The rows of D fall into several groups, which share some directions, and each row is roughly a mix of its group's hidden directions.
D (126 x 13):
[[ -2   5  -6 -17 -22   0 -11  12  -5  -9  -1  19   9]
 [ -2  13   4  -1 -29  -7 -15   2 -17  -4   3   4   4]
 [-12  11  -2  16 -16   2  -2 -17 -14   5   0  14 -13]
 [-11 -16   2  21  -6   6   1  11 -19   3 -11  -8   9]
 [ -4   7   8  -6 -16  -1 -13  -9  -9  -9 -21  -6 -17]
 [ -1   8  -8  -2   4   6  23 -13  -1   4  14   4  23]
 [-18  17   9  13  10  -2   2 -11  -1 -12  11 -17   2]
 [  6  18   2  -1 -11  10  -6   4   9 -17   6  16 -19]
 [ -5  11   7   2 -21  -3 -11  -7 -20  10  -3   2 -17]
 [  3   7 -10   0  16   8  13 -14  15 -12   1   9 -17]
 [ -1  16 -28   3   4 -11   5  -9  -5   0  -2  17  -5]
 [-13 -12  -4 -11 -20 -14 -13  12  -4   7  -2   0 -14]
 [  0   4   5   4  10  -4  -2  -7 -18   5   4   5  32]
 [ -1   2  24   3  10   6 -18 -18  11   5   3  -8  -5]
 [ 12  -7   5   1   2   3   1   3 -18 -11   0 -12  28]
 [-10 -19   4   4  22  -3   3 -10   1  18 -10  -1  10]
 [-16   8  18   2  -9  -9   0   7 -10   9  12   0 -21]
 [-11  14   3  -4  17 -14   3  -2  10   8   8 -12  19]
 [ -6  -2  12  22   4  -8   0  -7 -18  14  17  -1   4]
 [ 15  -4   2   6   9 -14  -2   6  -6  -6   4 -13  28]
 [-17  10   1   0   3   2   9 -23 -14  13  -7   2  15]
 [ -9  -5   6  18  -4  15  -3   7  18   2  -7   1 -21]
 [-13  23   2   9   9  -6 -10   1  13 -10   9 -15  -4]
 [ -4   1  -4  -7  -6  11  -3  -2   4 -22   2  25 -15]
 [ -1   2   1  -7 -25  14   7   1  -6 -12  -6  17 -15]
 [ 11  13 -28   0  -4   1   7  -4   8   3  -7   1  20]
 [  4  10  -6  15   0   6   2  11  21   4  17  -2 -18]
 [  6   1 -10 -11  12 -26  -2  -5   3  18  -4  11   7]
 [-11  -2 -10 -12 -15 -18  -2  24 -11   1   4  -5   3]
 [  9  -2 -16   7   5   0   6   8  -5 -16  18 -14  17]
 [ -3  18  17  -6   6 -16   5   5   0  -8  -7  19  11]
 [ -3  16  -2   4 -20  -6 -24  14   1   3  12   0   1]
 [ 15  27  -2  14  -7  -3  -7  -7   3   3 -11 -12  -4]
 [ 13 -19 -10  -7  -4   1  17   0  -7 -20 -13  -2  -6]
 [ -1   5  28 -13   5   9   2 -11  -5   3  15   1  13]
 [ -7  17   3  -9   0 -12  14 -14  -8 -23  -3   8   4]
 [  4   9  11  -1   0   5  13  -9 -18  -4   6  -5  27]
 [-13   8   2  12  27 -11   4  -8  14   1   5 -10   3]
 [ -9   7  -1 -22   6  -6   9   1 -18  -8  13   7 -17]
 [  3   1  12  -3   9  -1  -8  -6 -17   9   6   2  30]
 [-17  -9  -9 -11  15 -12   2 -17 -14 -11  -1   9  -2]
 [ -3  -8  -2   9  18  -4   3  -9   9  28   1  -3 -13]
 [ -5  13   2 -21 -18   3   1  24  -1  -4   8   4   0]
 [  1  22 -14  -6   5  -4  -4  -4  19  -1  -8  20   0]
 [ -1  18   0   2  19  -7   7 -22   4  -5  11  11  11]
 [ 12 -14 -11  -3  10  -4  -7  -9  -4 -22 -16   1 -12]
 [ -4  -4 -14   0   8  12   9 -11  13 -20  -5  20  -4]
 [  0 -14  -3   9  -9  11 -13  19   4  20  11   6   8]
 [-18  -3   7  23  -9  -4 -11   5   4  19   6   8   6]
 [  8 -13  -1   7 -19  -2 -13   7   0   4  -5  -1 -27]
 [-16  -7   4  -6 -11   4   9  -2  -9 -11  -9  24  14]
 [ 21   1   1  20 -11 -12  11   3   8   8   0   9 -14]
 [ -4  -8  -2  -5  -4  14  12 -14 -20   0  -3  14 -19]
 [  6  -9  -2   7  14  22   7  10  17  -7   4 -13  -9]
 [  5  24  -3  12  -2 -20  -1   4  16  -6   7   2  -9]
 [-13  -1   1  -5  -4  13   3  -1   9  -1   0  14 -31]
 [ -9  21  -4 -15  -4  -5   3   9   5   8  18  17 -10]
 [  6  -2   1   2  12  -3 -19   9  17  -4 -18 -18  -6]
 [  0  19  -1   4   1  12   5 -20 -14  -3  -3   7  21]
 [ -3  -5  10  20  -5  -3  -9  -8   8  15  11   3 -22]
 [ 12  10  -8  -6 -20  -7 -14  19   8  -4   1  14   0]
 [ 21  -6   2 -17   8  -4 -16  -5   8   4 -12   0  17]
 [ -6  16  -7  -3  19  -1  10 -13  15  -2  -5  -3  20]
 [  0  -2  -3  -8 -18   7   5   3 -21   0  17  12  16]
 [  0  -1  13   0 -22  21   1  -4  -7   2 -14 -14  -9]
 [ 11   1 -11 -11  -6  -2  12  -2 -12  11   7  -5  27]
 [ 16 -18   3  -2  -5   2 -17   6  -8 -21  -9   5  -6]
 [  9 -10  -1   2 -14  -2  17  -7 -16  16   7  19   0]
 [  2  15  13   2  -3   7  11  -1 -14  24   4 -13  11]
 [  5  13  -1  20   5   2   8 -18   2  19  -7 -13   3]
 [  2  -4  18   1 -10  -8 -14  12 -12  16   5 -14  13]
 [ 13   7  -5   5 -10   3 -16  25  17  -8   3  -3  -3]
 [ -6   8  12  10   0  16  -6 -15 -25  -2  -2  -1  12]
 [-18   3  10  22 -20   5  -7   5  -3   2  10   8   4]
 [  1  -4   2  -3  -8 -10  -5  -2 -14  21 -16 -22   8]
 [ -4  20  -1  -4  -2   5  17 -11 -26   9   1   0  -5]
 [ -2 -13   4 -10 -13  -2  -8  -9 -12  13 -24  10  -7]
 [  4   0  11  12  -9 -22  -1   2 -15  -4 -10 -20  -7]
 [ 10  -3  -4 -17  -1 -18   2  12   5  13  -8   9  20]
 [ -5  -1   5 -13 -20  -2  18  11   7  17   3  -2 -14]
 [ 11   2   1 -15   0 -12 -23   4   5  20  -9   5  10]
 [  4 -21  -2   3  -2  -4   0  22   0  -9  16   7 -17]
 [ -7  -4  29  18   5  -4  -8  -2  -6  -6  -4 -15   1]
 [-12 -15  11   6 -12  -5 -12   9  14  21   6  -3   4]
 [ -8 -17  -6   2  -2  22  10  17  13   3  -1   3  13]
 [  4 -20   3  -8 -11  14   7  23   2   3   8   6 -10]
 [ -5  -7   1   1  15 -10  17  -1 -21  15  12 -11   3]
 [  5   9   7  -9 -18  -3  -8  -7 -13 -18 -17  -7 -10]
 [  6  24   1   8  10  -7   9  11   9   3  21  -9  -2]
 [ -9  11  -5  -5   7 -10   5  -9  13   9  -8  27 -10]
 [  1  -7 -14  10  -5  -7  -2  -1  24  13 -17 -13   1]
 [  9  22  -2  -7   3 -13 -13  -1  -1 -12   4 -22  -4]
 [-10   2  15  -2 -15  20  -4  -9   4   7   5  20 -11]
 [ -2   9 -21  15   1  17   2 -17 -12 -11   3   0  -2]
 [ -6  28 -10   1   8   5  16  -4   8 -11   9  10   5]
 [ 11   5  -8 -12 -11 -18   9  -6  -8   9  -1  24  -2]
 [ -5  19  -9 -15  -1   2   7  -5  13   6  10  20 -12]
 [ -5   3  -2 -26   9  -1   7 -17 -17 -12  -7  -2   6]
 [-18  -6   0   3 -13   5   2  17   6  17  -1   4 -21]
 [  0  -2  -8   0  22   2   7  -7   1  20  21 -11   0]
 [ -9 -10  14  -4 -13  12  19  14   7   1  12  -9 -10]
 [  9  16 -10 -25  -6   1  -8  -1   0  -7  -4  -3 -20]
 [-12   4   5   4 -21  12  12   0  -7   3  -4  -3 -25]
 [ 11   2   7   0  -6   0   2  -6 -14   8 -12  -9  30]
 [-13   6  -2  17   1 -16 -12   6  11  15   9  -7 -16]
 [ 21   5  -5  12 -11   0  -7  15  10   9  11  -6 -15]
 [ -8 -11   9   7  22   3 -22   7  10  -8   5  10  -2]
 [  4  -9   0  17  -1  13   2  16   2   6  22  -3  16]
 [-11  19 -16  -2  -8  -6   4   4   9  17  -1  17  -8]
 [  6  -3   3 -16 -20  11  -6  15   3  -6  -2   8 -19]
 [  3  14  15  -7  -4  -4  -7  23   5  -4  22   0  -1]
 [  3 -18   5 -21   1   4 -10   5  20   2 -15  -7   3]
 [  6   6 -10   2   8  11   5 -10 -12  -4  12  -1  29]
 [ 18   2  -2  -2   4  -2 -13  -1  -9  -3   5 -16  27]
 [ -8   4 -28  19  -1   6   6  -1 -13   4   2   3  12]
 [ 12  -8   2   5   4  -1 -12  18   1  -8   2 -12  27]
 [ 23   0   1 -14   3   2  -9  -4  -5 -11 -19 -12 -11]
 [ -1  17   5   1   5 -11 -12   1 -12  12   4   6  26]
 [  8   3 -12  -5 -22   6  -3  22   7 -14 -11   4   3]
 [  0 -12   0 -15  13  18   4  -8   7 -17  -7  14  11]
 [  9  10   8  10 -16 -11   4  -1   2 -24 -16   4  -8]
 [  1  27  -4   2 -10 -10   5   3  -9  16   2 -15  -9]
 [  1  18   3  -7  15 -10  -7 -11 -11  -2   4  20  15]
 [ -7   0  -1  11  -5  -3  14   2 -22  12   5  -4  24]
 [  5   1  17   7   7  -7  14  -7   3 -20 -19  -1  13]
 [ 23  -6  15  -1  19  14   8   5  -4  -3   7  -9   9]]
Here is one row of each group, with its name. Which group are the others in?
[  2 -10  14  -2  -5  -9 -22  -6   4  17 -12 -16  -1] | E
[ 9 -2 -7 17 -2  1 -2 16 16 19 16  5 -5] | N
[  0 -11  -1   9  -2   9  -3  -1  20  -8  -4 -15 -25] | A

[-12   9  19   6  -8  11   3   8 -19 -12  13  -6  -5] | A
[  7 -23  -1  -7 -16   5   3  15  -6  11  -4 -16   5] | A
[ -9   9 -24   1   0   6  19  -6  -2   8  15  12   4] | A
[ 14 -10  -4  -7 -15  13   0  17   1 -11  -4   7 -20] | E
[  7   9  -8 -25   7   0  15 -11  -4 -16  -5   3 -10] | N
[  7   5   5 -11  -5  11  10  -1 -23  11 -11 -12  15] | E
[ -5  15  10  19   3  -3 -10 -13  -5  11   8 -15  14] | A
[  8   8  -3 -13 -16  21   7  -2 -11  -5 -12  10 -14] | E
[-14   6  11  11  -7 -23  -6 -12  -9   3 -11   8  10] | N
[-13  -5 -16   7   4  -1   0 -22  13  -7 -10  15 -10] | E
[  6  14 -10 -16   2   8  16   8  13  -4   2   1 -21] | E
